[[-6 39 -5]
 [-5 13 -3]
 [-9 38 -3]]
:
[[39 -5]
 [13 -3]]

[[ 28  -7 -20  -9]
 [-36   8  18  -5]
 [ -6  17  23  -3]]
:
[[ -7 -20]
 [  8  18]]

[[13 -1 13]
 [35  7 35]]
:
[[-1 13]
 [ 7 35]]

[[  8   2   0  11  -7]
 [ 21   9  15   0  19]
 [-26 -14 -28  14 -19]
 [  1  -6   2 -30  -9]]
:
[[ 2  0]
 [ 9 15]]

[[-10  -5  23  14 -10]
 [-40 -12  12  18 -36]
 [-16 -14  28  10 -24]]
:
[[ -5  23]
 [-12  12]]

[[ -7 -26 -23  -5]
 [ 33  -4 -20  -8]]
:
[[-26 -23]
 [ -4 -20]]

[[ 25 -33  13]
 [ 39 -20 -11]]
:
[[-33  13]
 [-20 -11]]

[[-10  -5  -1  -1  -8]
 [  2  10   6 -41  -3]
 [ -1 -26  -6  33  -4]
 [-29  13  -2  -9  -7]]
:
[[-5 -1]
 [10  6]]
---
[[ 27   5  31  -6  19   4 -12]
 [ 16 -16 -13  24   4   9   8]
 [-35  -7   5  -1   9 -16 -40]
 [ -1  21 -31   5 -26 -14  -8]
 [ 12 -13   0  22  10   1 -15]]
:
[[ 12 -13   0  22  10   1 -15]
 [ -1  21 -31   5 -26 -14  -8]
 [-35  -7   5  -1   9 -16 -40]
 [ 16 -16 -13  24   4   9   8]
 [ 27   5  31  -6  19   4 -12]]

[[ -6   3  14  -6  -1  20  -2  16  -3   9 -20  -3   3  10]
 [ 10  -5  -7  20   4 -34  11 -16   7  14  31   6  12  -1]]
:
[[ 10  -5  -7  20   4 -34  11 -16   7  14  31   6  12  -1]
 [ -6   3  14  -6  -1  20  -2  16  -3   9 -20  -3   3  10]]

[[ 38  15  16  13 -10 -15  29  14  19 -15]
 [-13  11 -12  -8  21   6   3  -9 -12  11]
 [ 37  14  16  12 -10 -14  28  13  20 -16]
 [-14   9 -11 -10  17   5   1 -10 -10   8]]
:
[[-14   9 -11 -10  17   5   1 -10 -10   8]
 [ 37  14  16  12 -10 -14  28  13  20 -16]
 [-13  11 -12  -8  21   6   3  -9 -12  11]
 [ 38  15  16  13 -10 -15  29  14  19 -15]]

[[ 32 -17  30 -16 -15  30 -16 -21 -19 -19   1]
 [ -6 -10  -7  -9  -9   4  -8  22 -11  20   3]
 [ -5   5  -6   3   3  -3   2 -31   6 -30  29]
 [ 15   6  15   6   6  13   5 -10   6  -8 -19]
 [  1  11   0   8   8  -1   7 -31  11 -29  13]
 [ 15  -8  15  -7  -7   3  -7 -15  -8 -13   4]
 [ 25 -26  25 -24 -23   1 -22   2 -29   3   0]]
:
[[ 25 -26  25 -24 -23   1 -22   2 -29   3   0]
 [ 15  -8  15  -7  -7   3  -7 -15  -8 -13   4]
 [  1  11   0   8   8  -1   7 -31  11 -29  13]
 [ 15   6  15   6   6  13   5 -10   6  -8 -19]
 [ -5   5  -6   3   3  -3   2 -31   6 -30  29]
 [ -6 -10  -7  -9  -9   4  -8  22 -11  20   3]
 [ 32 -17  30 -16 -15  30 -16 -21 -19 -19   1]]

[[  4 -19]
 [ 41   2]
 [  3 -18]
 [ 12  21]
 [ 34   6]
 [ 23 -21]]
:
[[ 23 -21]
 [ 34   6]
 [ 12  21]
 [  3 -18]
 [ 41   2]
 [  4 -19]]

[[-17  -9   0  -3  -2  -2   7  -4 -12  -8   8   4  17]
 [ -5  -7  -7   9  36   0  28 -25  -4  26  13  16  32]
 [-22 -10   2  -4  -4  -1   7  -3 -16 -12  10   4  19]
 [ -4  -7  -7   9  33   0  26 -23  -2  24  12  14  30]]
:
[[ -4  -7  -7   9  33   0  26 -23  -2  24  12  14  30]
 [-22 -10   2  -4  -4  -1   7  -3 -16 -12  10   4  19]
 [ -5  -7  -7   9  36   0  28 -25  -4  26  13  16  32]
 [-17  -9   0  -3  -2  -2   7  -4 -12  -8   8   4  17]]

[[ 25  -1]
 [ 14  29]
 [ 13  32]
 [ 23  28]
 [ 11  33]
 [-11  10]
 [ 13  34]
 [ -9   8]
 [-18   3]
 [-21   2]
 [ 16  38]]
:
[[ 16  38]
 [-21   2]
 [-18   3]
 [ -9   8]
 [ 13  34]
 [-11  10]
 [ 11  33]
 [ 23  28]
 [ 13  32]
 [ 14  29]
 [ 25  -1]]

[[-27 -40   5 -15]
 [  0 -16   9   3]]
:
[[  0 -16   9   3]
 [-27 -40   5 -15]]
---
[[-27  22 -29]
 [ 15  32  16]
 [-19 -17 -13]
 [ 13  36  16]]
:
[[-27  22]
 [ 15  32]]

[[-29 -12 -11  36]
 [ 22 -17 -40   6]]
:
[[-29 -12]
 [ 22 -17]]

[[ 11   1   7 -10]
 [  6 -31  16   2]
 [  0  24 -15 -10]
 [  5  -3   0  -1]]
:
[[ 11   1]
 [  6 -31]]

[[-19 -21 -11   7  19]
 [  4  40  11 -35 -25]]
:
[[-19 -21]
 [  4  40]]

[[-16 -19]
 [ 12  -5]
 [ 21   5]
 [ -7 -19]
 [ 39  26]]
:
[[-16 -19]
 [ 12  -5]]

[[  0  -5  27   2]
 [  1  30  27 -14]
 [  2  25  27  34]
 [ -3  26  27 -15]]
:
[[ 0 -5]
 [ 1 30]]
---
[[-17  -9]
 [ 18   5]
 [-39  13]
 [-19  40]]
:
[[-17  -9]
 [ 18   5]
 [-39  13]]

[[ 41  -5]
 [ 40  -5]
 [-28  32]
 [ 38  -4]]
:
[[ 41  -5]
 [ 40  -5]
 [-28  32]]

[[ 40  -7]
 [-10  39]
 [ 17  -9]
 [-40   8]]
:
[[ 40  -7]
 [-10  39]
 [ 17  -9]]

[[ 13 -12 -15   7  -9]
 [ 21 -39 -22  -7  14]
 [-33 -17  36 -21  -8]
 [ 21   0  -2   3  27]
 [ 39  10  10 -30  25]]
:
[[ 13 -12]
 [ 21 -39]
 [-33 -17]]

[[  2   2   6  -8   1]
 [-34 -11   2  20 -34]
 [ -4 -20  13   9 -26]]
:
[[  2   2]
 [-34 -11]
 [ -4 -20]]

[[ -3 -25   9   6]
 [-10  18 -22  17]
 [ -8   3  19 -15]
 [ 13 -32  40 -23]]
:
[[ -3 -25]
 [-10  18]
 [ -8   3]]
